[[ 22 -47  34 -13 -54  14 -66 -65 -16]
 [  1 -53  -1 -55 -40 -10 -21 -29 -31]
 [ 13 -37 -18 -10 -32  -5 -42 -21 -34]
 [ -4 -54   6 -19 -39 -10  -7 -20 -24]
 [  1 -43   2 -71 -23  -5  -3 -18 -48]
 [  8 -56  -5 -30 -65  -1 -39 -41 -39]]
=>
[[ 22  34 -54 -66 -16]
 [  1  -1 -40 -21 -31]
 [ 13 -18 -32 -42 -34]
 [ -4   6 -39  -7 -24]
 [  1   2 -23  -3 -48]
 [  8  -5 -65 -39 -39]]

[[-26  39 -24 -42 -54   7 -24 -57 -24]
 [ 31  11 -49 -35  10 -39   5 -34 -33]
 [ -5 -60  61  52 -54  49  -4 -47  28]
 [-28  13 -53  56  -9 -38  47  65  16]
 [  1   2 -43 -59  64   0  45 -19  27]]
=>
[[-26 -24 -54 -24 -24]
 [ 31 -49  10   5 -33]
 [ -5  61 -54  -4  28]
 [-28 -53  -9  47  16]
 [  1 -43  64  45  27]]

[[ 15 -40  24 -17  -7  -7 -14  19   7  10 -45  29]
 [ 32 -57 -32 -16   2 -38  -1   8  17 -14 -11   6]
 [ 22 -41  34 -15  -8 -11 -23  26  16  19 -48  29]
 [ 10 -32  14 -15  -5  -5  -7  13   2   4 -33  23]
 [ 30 -63 -31 -21   1 -34   3   7  11 -18 -18  12]
 [ 25 -42 -23 -11   2 -30  -2   7  15 -10  -7   4]
 [  8 -30  -5 -13  -3  -7   2   5  -2  -7 -20  15]
 [  2  -7   2  -3  -1  -1  -1   3   0   0  -6   4]]
=>
[[ 15  24  -7 -14   7 -45]
 [ 32 -32   2  -1  17 -11]
 [ 22  34  -8 -23  16 -48]
 [ 10  14  -5  -7   2 -33]
 [ 30 -31   1   3  11 -18]
 [ 25 -23   2  -2  15  -7]
 [  8  -5  -3   2  -2 -20]
 [  2   2  -1  -1   0  -6]]

[[ 56  13   3  22]
 [ -6 -16  21   7]
 [-40   8  16  24]
 [ 27  45  21  -7]
 [-18 -43  -3  18]]
=>
[[ 56   3]
 [ -6  21]
 [-40  16]
 [ 27  21]
 [-18  -3]]

[[ 41  45 -19   3   7  29 -53   9 -16  48   9]
 [ -4  -1  51   2  10  46  -1  28 -57 -31  52]
 [ 14  -2 -50 -15  35  28  43 -33 -41 -12  15]
 [-39 -48  27 -56 -37  10  44  11 -30  21 -17]
 [-32  16  52  24 -31  10 -37   7 -22  49 -18]]
=>
[[ 41 -19   7 -53 -16   9]
 [ -4  51  10  -1 -57  52]
 [ 14 -50  35  43 -41  15]
 [-39  27 -37  44 -30 -17]
 [-32  52 -31 -37 -22 -18]]

[[-72   7  50 -43  22 -37  33  12  32  32]
 [ 28 -39  -7  64 -49  56  -2  26  10  19]
 [ 44  29 -42 -10  22 -10 -29 -35 -47 -49]
 [ 16   1 -21  19  -1  15 -24   4  -9 -16]
 [ 70  10 -57  24  -3  20 -41 -24 -43 -47]]
=>
[[-72  50  22  33  32]
 [ 28  -7 -49  -2  10]
 [ 44 -42  22 -29 -47]
 [ 16 -21  -1 -24  -9]
 [ 70 -57  -3 -41 -43]]

[[-63  -8  13 -17   6  26  -3  -2 -20]
 [  2  -4 -10   8  -7 -21  -2 -16 -26]
 [ 49  -3 -11 -16 -19  16  -5   6  -2]
 [-17 -13  -6  -8   4 -29  10  32 -14]
 [ 16  -5 -12  27   1  -2   1 -12  -3]
 [  6   6   0   6  17   7  -7   3  22]
 [-44  14  11   9  -5  13   0  -2  -1]]
=>
[[-63  13   6  -3 -20]
 [  2 -10  -7  -2 -26]
 [ 49 -11 -19  -5  -2]
 [-17  -6   4  10 -14]
 [ 16 -12   1   1  -3]
 [  6   0  17  -7  22]
 [-44  11  -5   0  -1]]

[[ 10 -26  49]
 [ 25  58 -51]
 [ -2  47 -41]
 [  6 -36  30]
 [ 33  -3  17]
 [  2  31 -32]
 [ 24  -2  17]
 [-31 -32  43]]
=>
[[ 10  49]
 [ 25 -51]
 [ -2 -41]
 [  6  30]
 [ 33  17]
 [  2 -32]
 [ 24  17]
 [-31  43]]

[[-25 -11   1  11 -19   6 -43   1 -26 -44 -52]
 [ 62   2 -16  23 -38 -18   5 -30  -1   3 -31]
 [-68   5  13  -6  38  14   2  22  26 -25   8]
 [  4   9  20 -27  41   7  52  24 -22  39  -2]
 [ 29  15  -1  12  -7 -15  18 -30 -15 -13 -73]
 [ 56   6 -32 -27 -27  -4  26  -5 -13  37  21]]
=>
[[-25   1 -19 -43 -26 -52]
 [ 62 -16 -38   5  -1 -31]
 [-68  13  38   2  26   8]
 [  4  20  41  52 -22  -2]
 [ 29  -1  -7  18 -15 -73]
 [ 56 -32 -27  26 -13  21]]
